In the data rows, zero lies at 7.5, halfway between 7 and 8.
Every row has a hidden score. In each pair, how much higher is the second row's than the first's? 8 means about the same, 16 much higher and 0 much lower.
[10 11  5  2 15  9  6  9]
[11 11 10 11  3 10  4  8]: 16
[ 4  7  0 11  7  9  4 12]
[ 8  6 12  3  7  9 14 13]: 14
[ 7  7  8 10 11  5  5  6]
[12  5 12  4  7  9 10 10]: 5
[ 7  4 10  8  9  7  8  8]
[ 7  5 11  7  9  6  8 14]: 5
[12 10 12  6  5  7  9  7]
[ 9  8  6 11  5  5 13  1]: 4
[6 0 6 5 5 7 7 7]
[12  9 13  7  5  4 11  8]: 16
[13 11  8 11  7  3 12  7]
[ 8  8  5 11 10  6 10  7]: 3
[6 8 5 9 6 7 8 7]
[ 9 12 11  8  9 11  1 11]: 13
[ 8  5  8 13  7  9  3  8]
[ 7  1  9  1  9  5  8 10]: 7
[ 8  4  8 11  6  6  7  9]
[12  2 12  6  3  8 10 10]: 9
[ 2  7  2  7  6  8  4 10]
[ 3 10  2  5 15 10 10  8]: 4
[ 8 14  8  7  8  7  3  9]
[ 9 10  5  6 10  8 10  9]: 0
[ 3  7  5 12 10 14  7  8]
[ 9  8  5 13  7 13  9  2]: 12
[ 2  6  2  6  7  7  4 10]
[13 11 11 12  8  7  9  3]: 16
[10  9  6  4 10 10 12 10]
[ 5  7  4  6  6 10  9  8]: 11
[ 8  5 12  4  7  6 11 12]
[15  6  8 10  6  8 12  6]: 5
[ 5  7  5 13  6 11  4  5]
[ 4  3  3  5  7 11  8  9]: 0
[ 6  4  9  7  1  5 10  7]
[ 7  6 10  3  6 11  9  9]: 6
[ 9  8 12  9  3  5 13  6]
[ 7 10  6  8 14 11  3  5]: 3
[ 8  9 11  6  8  8  7 15]
[ 2 12  1  7 15  9  8  8]: 5
[11 11 11  8  4  8  3  9]
[ 9  9 11 11  5  3  8  6]: 7
[ 7  9  5  7 12 10 10  6]
[10  5  7 11  9  9  9  2]: 10
[12 12  8  5 15  9 11  8]
[ 7 11 11 10  7  9  5  9]: 16
[13  8  8 11  1  4  5  6]
[ 7  9 11 11 10  9  3 12]: 3
[13 11  9 11 10  7 12  3]
[ 8  5  9 12  7  7  6  9]: 4
[2 8 1 4 7 6 5 9]
[10  8  5 12 11  5  6  6]: 6
[ 2  9  1  5  6 10  4  9]
[ 3 11  5  7  6 11  9  9]: 9
[ 4 10  2  7 13  9  6  6]
[11 10  4  3  9  4 10  5]: 11
[ 8 14  7  7 13  4 10  5]
[ 5 10  5  8 13 13  8  5]: 2
[ 9  9 12  4  7  5 12 13]
[ 6  3 12  3 11  3 13 11]: 4
[ 7  9 10 10  9 10  1 12]
[10  9  4 10  8  8  9  5]: 5
[ 6 13  7 10  2  5  5  5]
[8 1 8 7 9 6 9 5]: 0
[3 2 2 3 8 9 6 9]
[15  8  8  9  8  6  9  9]: 11
[ 1  8  0  7  4 12  1  8]
[ 6  4 11  5  4  8  8  6]: 13
[ 0  5  0  5  6 11  6  9]
[14 11  7 11  9  7  5  3]: 16
[10 10  9 10  3  4  6 11]
[ 9 11 11  8  5  7 11  8]: 10
[10  8  7 11  2  4  5  5]
[10  4  7  4  9  4  8  6]: 1
[11 10  7  8 11  5 13  6]
[11  9 10  8  5  8  2 10]: 14
[ 8  8  5  6 12  9  6  1]
[ 7  9 10 11  6  5 10  4]: 12
[ 7  8  9 11 11  7  9  8]
[12  9  7 12  6  6  4 10]: 8
[5 5 3 5 0 5 5 8]
[ 5  7  4  5  4  8 10  8]: 5
[11  9 11 10 11  9 10 13]
[6 8 0 3 8 9 5 6]: 12
[13 12  8  9 10  5 10  4]
[ 8 12  6  7 15  8 10  8]: 2
[11  9  5  5 11 14  7  8]
[ 3  5  3  8  5 10  7 10]: 8
[ 9 12  5  8 10 10 10  8]
[11 10  7  9  9  7 12  6]: 9
[ 5  4  4  6  4  7  4 11]
[ 4  8  5  5 10 12  6 13]: 5
[11  9  9 14  8  8  3  6]
[ 2 10  3  3  5 11  4  9]: 9
[13  7  6 11  2  4  5  4]
[ 5  3  5  2 10  8  7  5]: 3
[6 3 7 3 4 8 9 8]
[9 4 6 4 7 7 9 8]: 5
[ 8  9 13  5  2  6  7 13]
[ 8 11 11 10  8  9  4  6]: 9
[ 8  8 10  6  8  8 10  7]
[ 7  9  4  7 10  6 10  4]: 5
[ 6  9  9 10 10  9  6  6]
[10  3 11  4  6  9  7  9]: 5
[ 3 12  4 10  6  5  0  6]
[ 6 11  5  8 13 12  5  8]: 0
[10  8 10 10  6  5 10  5]
[ 7 13  8  6  8  4  2 11]: 11
[ 9  7  8  9  8  6 15  4]
[ 4  5  6  4  5  8 11 11]: 5
[ 8 11 11 10  4  7 11  5]
[ 5  8  2 10  5  5  1 11]: 0
[10  8 10 10  4  7  8  5]
[4 4 9 0 7 6 9 9]: 5
[ 5  3  7  6 12  8  3  6]
[ 7  4  8 11  3  5  7  9]: 9
[ 8  7  8 12 10  6  6 10]
[11 10  6 11  7  6 10  4]: 13
[ 8  8  9 13  6  9  5  9]
[ 6  4  7  4 10 11  7  6]: 6
[12  8  9 13  6  7  6  9]
[13  3  9  8 12  8 15  1]: 4
[4 5 4 5 4 6 4 7]
[4 1 6 3 8 5 9 6]: 4
[7 4 8 5 8 3 6 5]
[ 9  8 12 13  3  8 10  5]: 10
[ 7 15  4  5 15 12  8  6]
[10  8  8 11  7  5 12  7]: 7
[ 7  5 14  5  6  8 11 10]
[4 2 3 1 6 6 7 8]: 2
[10 13 13 10  9  8  6  9]
[ 9  4 13  1  9  6 11  8]: 4
[ 3  7  1  8  3 10  5 10]
[6 7 4 9 5 3 5 6]: 14
[12 13  8 12  9  8 13  1]
[ 0  6  5  6  6 14  9  9]: 1
[15  6  9  9  7  4 14  2]
[ 4  8 12  3  7  7 10  9]: 14
[9 4 9 3 9 8 8 6]
[2 1 6 4 4 8 4 5]: 11
[15  8 11  8  5  6 14  4]
[0 2 3 6 9 7 8 5]: 2
[14  3  9 10  8 10 11  3]
[ 4  7  4  9  6  7  5 12]: 8
[8 3 8 5 3 4 9 6]
[11  8  5 13  9  8  9  6]: 0
[ 8  3  8  2  8  5 10  5]
[ 8 11 10 10  6 10  4 13]: 9
[ 5 10  6 10  4 10  0 12]
[11 10  8 14  7  5 10  3]: 9
